Where one turn sends some rows of the set: a few examples, then the rows asked
Vebu: [ 16   1  13  -4  22  50  17  -4  20  28 -19  42  13]
Kugi: [-17   0 -25  -5 -16   1  28 -15  -4  27 -25 -14   6]
Mipid: [ -9 -18   8  -5 -37  28  18  -9  17  29  -9  12  -3]
Legim: [ 43  14  10  -7  27  25   5  12  11  20 -28  36  13]
Vek: [ 15  13  -3  30  39  29  23 -48  30  26  -4  13 -13]
laf: [ 18   9  16  -4 -16  31   0  -7  28  43 -38   7 -30]
pezam: [-25   0   7  17  -7  17  16 -58   9  -2   8  11   1]
Kuga: [ -1  -3   4  -6  23  32  10 -22  12 -10 -12  50  25]
kase: [  8   8   9  19  -2  30  30 -32  20  49  -4  -6 -26]
Seli: [ -6   5 -10  27  30  34  32 -51  25  21  -1  13  -1]
torer: [  8  22 -21   7   9 -28  -7 -38  -9 -17 -25   0   0]
Feg: [ 48  16  24  10  -3   9 -19 -11  22  25 -23  23 -35]
rur: [ 24  13 -30   7  18  -6  28   1   0  28 -26  -6  16]
ruta: [ 32  28  12  33  24  -1  -7 -53  15   5  -7  11 -33]
Zub: [  7  23 -15  -2   3 -29 -13 -29 -11 -17 -31   2   8]
vuf: [ 39  30  -3  -2   6  -9  -8  -5   1  34 -43 -10 -16]
von: [  0   2   8   7 -12 -13 -19 -38   8 -32  -7  35  -2]
dig: [ -2   7  11   7 -20 -17 -11 -32   1 -35 -10  22   1]
Masog: [ 33  15  13   4  38  29  -8 -17  16  -2 -22  51   6]
maguk: [  9  11  18  17  -2  39  21 -35  24  48  -5  -1 -23]
gusob: [ 14  12 -34   7  19 -16  25  -9  -7   5 -23  -2  25]
kune: [-33 -12   1 -10 -28  14   5 -31  13  -8 -20  17   2]
gulik: [  7  -4   1 -14  10  29  21   8   5  10 -19  37  34]
bos: [ -4  -8  16  -4 -39  22  22   0  14  27 -13   4  -4]
vimob: [ 34  23 -28  10  29 -16  17  -8  -2  11 -29  -3  13]
nulak: [ 37  28 -12   7  11  -6   1 -10   7  40 -39 -13 -26]
rir: [ 25  30  21  29  20   7 -13 -56  17   5  -5  14 -27]
pon: [ 32  19  10   4   3 -13 -35 -28  12 -12 -28  31 -23]
zako: [ 20  22  13   5   4  -8 -32 -37  19 -18 -32  27 -26]
Sosak: [-23   2  -2  20  -3   5  20 -58   8  -8   8   8  -1]
puse: [ 24   1  12  -7 -21  27   1   0  25  47 -31  10 -24]
mil: [  6  12  -9  31  41  20  17 -58  24   5  -2  18  -5]
buv: [ 46  24  27  10  -5   1 -15  -6  18  16 -27  14 -31]
zeg: [ 22   9   1  -6  27   8  -2  -7   1 -18 -22  46  27]
nitu: [-10   4 -16 -12 -21   4  22  -6  -7  29 -30 -14  12]
lubip: [-26 -14  -5 -11 -30   6   3 -27   9  -9 -14  22   9]

Mipid -> lubip
Seli -> gusob
Now find these:
Sosak -> torer
laf -> bos
vuf -> maguk
Vebu -> gulik

Where one turn sends some rows of the set: a few examples, then the rows asked
ven: [-16  -2   6  -9  42 -17  13  24   8  17 -27 -22 -21   7  16 -27 -26   6
 -14  -6  24  -8 -20   7 -10  10  -2 -34  -9 -18   6  29   3 -36  12  -6
  16  33  16]
Raba: [-33  44 -17  -1  39  -3  -1  21 -23   6 -30 -34 -33  12 -23 -33 -16  15
  -4 -14 -32   7   2  19 -17   4  -8   1   1 -15 -54  -6  -3 -38  58 -23
  23  -1 -26]
Pebo: [-31  37 -30   4  29  18   9   2   1   8 -16 -16   3 -26 -20 -48 -20   9
  24  17  -4   1   1  46 -14  -1 -17 -18 -23  18 -34  12  20  -2  63 -37
   9 -10 -29]
taboz: [ -1 -19 -16  25  44  24   6  27  10  11 -21   7  29 -30 -24 -21 -51  37
  21  12   6  28  29 -11  -8  27  21  19   4 -10  -2  -1 -48 -33  29   8
  -8   9   6]
roreb: [-45 -13  -4 -23  18  57  -8  16  27   5  22 -31   4  -2 -19 -32 -31  -7
  47   7  16  27   6  12  10  48  26 -16 -15  -7  -8 -29 -31   5 -10   0
   2  -2 -37]
befu: [-43  31 -41 -28  17 -11 -11  37  18  -3 -19 -21 -22 -34 -10  -6 -26  15
 -19  -2   7  -7 -34  45   7   5  10 -34  -8  -6 -14 -25  -4 -34 -16   0
  -9 -13 -30]
zez: [  1 -22   0  -4  34  29  -8  18 -18  -2  31 -11  15  -3 -10 -50 -61  38
  39  -8   2  39   8  -1  -6  45 -10  -3   7 -15   4   1 -34  -5  25   9
   5  10  -3]
mar: [-29 -10   8   8  32  20   4  28  42  40 -37 -35  -7 -20 -10 -22 -33   5
   7   7   3  20  -2  63   4  -7  46 -18  13   8  -4 -14 -32 -30  -5 -11
 -11  -4  17]
gedid: [-33  -1  -6 -43   9  -6 -21  38  -8  17  -2  11 -18   9  21   4 -31  17
  15  11  20  28 -23  41 -24   9  17   4   3  -9   0 -18   1 -12  11 -33
  28  31 -10]
Kegod: [-33  12  -7   8  19 -18   5  26 -25  16 -18 -18 -34 -45 -13 -27  -8  17
 -21  -1 -12   4  -9  31  -3  -6  31 -13  11  11 -21 -35   4 -59  33 -35
   6  -9  13]
bol: [-30  30 -21   0  37  55   6   8  -8   8  42 -32  14   7 -35 -44  -6  42
  18 -11   9   0   6   3 -32  30  -5  -1 -13 -19  -1 -15  -7 -12  62  -3
  -6  -5 -22]
pili: [-44  -1 -19 -34  17  51  -8  17  18  13  10 -48  10  19 -15 -33 -24  11
  32  -6  13   0 -16  49   2  27  28 -18 -22 -16   5 -25 -15 -12 -18 -20
  -6  -4 -44]
Poba: [  4 -12  -6  43  57  25  16  24  13   6 -31  -5  11 -32 -23 -24 -51  32
  17   0   2  11  26  -2 -13  20  19   6  -3  -2   4   9 -40 -31  50   6
  -1  10  11]
goger: [-16  11 -14 -14  30  23 -10  15  -4   2 -34 -36 -12  -3  -7 -30 -41  21
 -14   6  21 -36 -31  43 -31  13 -15 -26 -58 -25   7 -25  -3 -22  21  -8
   4   6 -12]
futil: [-26  50 -24 -31  10  24 -19   2  -4  15 -15 -38  -6 -10 -28 -13 -19  -3
  -4  -1  -4  -1 -15  40 -31   8 -10  -8 -23 -23 -23 -52  15  -6  40   8
   6 -32 -37]
kefu: [-25 -25  21 -26  34  55 -13   9  27  10  13 -17  -4  -7 -16 -36 -45  -4
  35  -7   5  42  13  -2  20  54  17  -6 -21  -5  -4 -24 -40   3  21   1
  13  -1 -12]
Gida: [-22   2 -28 -19  28 -12   7  25   5  10 -44  -7   0 -21  18 -44 -45 -17
  20  24 -30  11  19  54   9   5  -2 -12 -25  21 -37   2   0 -11  29 -32
  15 -13 -10]
Domu: [-24  39 -25   6  40  -3   8  20 -31   5 -19 -35 -39  14 -29 -31 -18  10
   5 -11 -25  -3  -1  14 -20   1  -2  -6  -7 -14 -57  -6  -2 -32  58 -16
  26   2 -28]
mufur: [-45  41 -43 -38  18  -9 -13  25  14  -3 -19 -18 -26 -28 -10  -7 -17  26
 -18   3   4   5 -38  39   6   2   8 -27  -2 -10 -13 -28 -11 -37 -14   0
 -10 -17 -20]
kudil: [-15 -39  -8  -9  29  19   6  19  49  23 -10 -15  13 -23  -6 -14 -47  -5
  28  13 -13  29   4  52   2  12  36 -12  -5  14  -6   5 -40 -13   2 -18
  -9  -6  25]
mivud: [ -4 -23 -21  24  44  29  -6  29   6   7 -20  11  31 -35 -23 -26 -49  30
  30  22   6  39  28  -2 -11  32  13  17   5  -3   6  -7 -44 -21  27   5
  -7  -5   6]
duso: [-32  60 -22 -30  13  23 -23   3  -6   8 -28 -32 -10  -6 -18 -16 -13   1
   0  -6 -10   9 -19  39 -38  13 -13  -3 -22 -27 -21 -47   9 -16  37   8
   5 -32 -33]
losi: [-33  16 -22  20  17 -11   5  30   9  -2  17 -23 -35 -21 -18 -19  -6   0
  36 -12 -11   8  24  27  -6 -10  41  -4  32  13 -50 -20  17 -30  30  -2
  -3 -22 -20]
Nukos: [-13 -42 -13 -16  34  26  -4  14  49  16  -9  -3  22 -19  -8  -4 -44  -8
  28   3 -17  36   8  29  -4  25  28   1 -25  -4 -10   0 -50 -20   8  -7
 -13  -3  25]
Gaz: [-46 -10 -18 -26  13   1 -14  15   2  -7  24 -18 -20 -25 -11 -41 -12 -14
  16  14  -3  12  23   8  24  19  20  -2  13   1 -55 -45  12 -12   5 -19
  -9 -31 -35]
zuf: [  7  24  -4  -2  51   3 -17  27  -6   5 -53  -2  -9 -23   1 -26 -54  13
  -7  25   4 -11 -14  11 -23   9  -7  -7 -35 -20  -4 -25  -1 -26  55  19
  17   6  18]
deto: [ -6  10 -17 -22  50 -18 -34  24  -9 -14  22 -23 -16  -6 -25 -23 -25  19
  -8 -16  24   6 -12 -32 -22  20  14 -17  -8 -28 -23 -46   7 -23  15  26
  -4 -11  -9]
muva: [-36  -1  26   5  35  -2 -28  -4  -7   0 -45 -18 -37 -25 -21   9 -20  -3
  15   9  19  34  -5  -7  -7 -24  24   2   0 -10 -14   8 -20 -17  14 -10
  28  -5 -17]
beso: [-13 -44 -19 -12  47  28 -15  26  52  10  -3   1  13 -11 -13  -4 -45  -9
  30   0 -16  41  17  28  -6  37  24   8 -19  -5 -14   0 -44 -17   9  -4
  -8  -5  14]
tefi: [-31   4  -9 -12  32 -14 -15  52  13  18  -3 -52 -37  -3 -22 -13 -24  16
 -19 -11  31  -3  -4   7 -14  -7  40 -22  -1 -18  -9 -64 -16 -34   4  11
  -3  -8   2]
menit: [ -6  -6  -9   2  43  39  -8  20 -10   5  48 -29  22   4 -23 -41 -38  32
  26 -22  13  24  14  -6 -36  43  -7   0  -2 -29  -3 -18 -17  -6  44   9
  -1  12  -9]
bibep: [ -6  17  -6  52  55  13  23  20  11   7 -13 -17 -12 -17 -19 -23 -19  37
  10 -22 -11   9  19  19 -33   6  18  -9  10   7 -12  19 -26 -42  50  18
  -7  -3  16]
telar: [-36 -12 -17  -8  16 -24  -2 -13  16   9  -1 -23 -20 -29 -20 -17 -24  13
   6 -29  -7  18  16   5 -28  -8 -40  21  -7 -37 -31   8 -12 -15  43   5
  -8 -30   3]
bori: [-42  15 -56 -17  24  -5  26  16  16  -1  16 -23   7  21  -3  -7 -14 -15
  28  -5  10  11  20   9  -8  -3   2  11   9 -27 -31   5  17  -2  14  -2
 -17 -20 -37]
Pud: [-34  16  -6   0  17 -17  -2  13 -22   7 -23 -18 -34 -36 -12 -24  -4  28
 -20  -6 -21   7  -6  32   6  -4  30  -7  16   9 -20 -33   0 -64  26 -36
   9 -12   7]
ras: [-35  20 -11 -12   0  15  19  -6   6  25 -29  -4  21 -35  16 -33 -26  -7
  16  31  31   3   7  43  11   4   2  -5  -1  -6  22 -12  28 -17  16 -17
   4  -6 -18]
tesuz: [-29  -1  15   4  30  16  12  11   2  17 -11 -32 -25   6 -16  -6  11 -15
  -7  -7  21   3  14 -37 -27   8  26  12   0 -28 -13 -34  13 -22  47   4
   0 -15  10]
Zoput: [-35 -15  21 -27  26  58  -8  10  27   5  16 -20   5  -9 -10 -33 -37  -9
  42   1   5  42   6   3  16  50  14 -13 -21  -7 -12 -15 -44   5  10   3
   6   5 -25]
labog: [  0 -14   9  -4  30  30  -5  17 -19   3  40 -15  27  -2 -11 -45 -49  35
  34 -14   4  42  16  -2 -20  45  -3   2  11 -18  -5  -6 -27  -8  30  10
   2  16 -12]
samuz: [-54  19 -38 -23  -8   4  18  24  12  13 -23  13 -12 -21   3 -28 -24  34
  15 -14  21   5  22   1 -10  41 -17  21 -26 -13   0 -37  -5 -14  32  -9
   9  -3 -44]

goger -> tefi
zez -> kefu
Now find these:
menit -> roreb
taboz -> labog
zuf -> deto
mar -> bibep
futil -> befu
Raba -> duso
gedid -> muva
ven -> tesuz

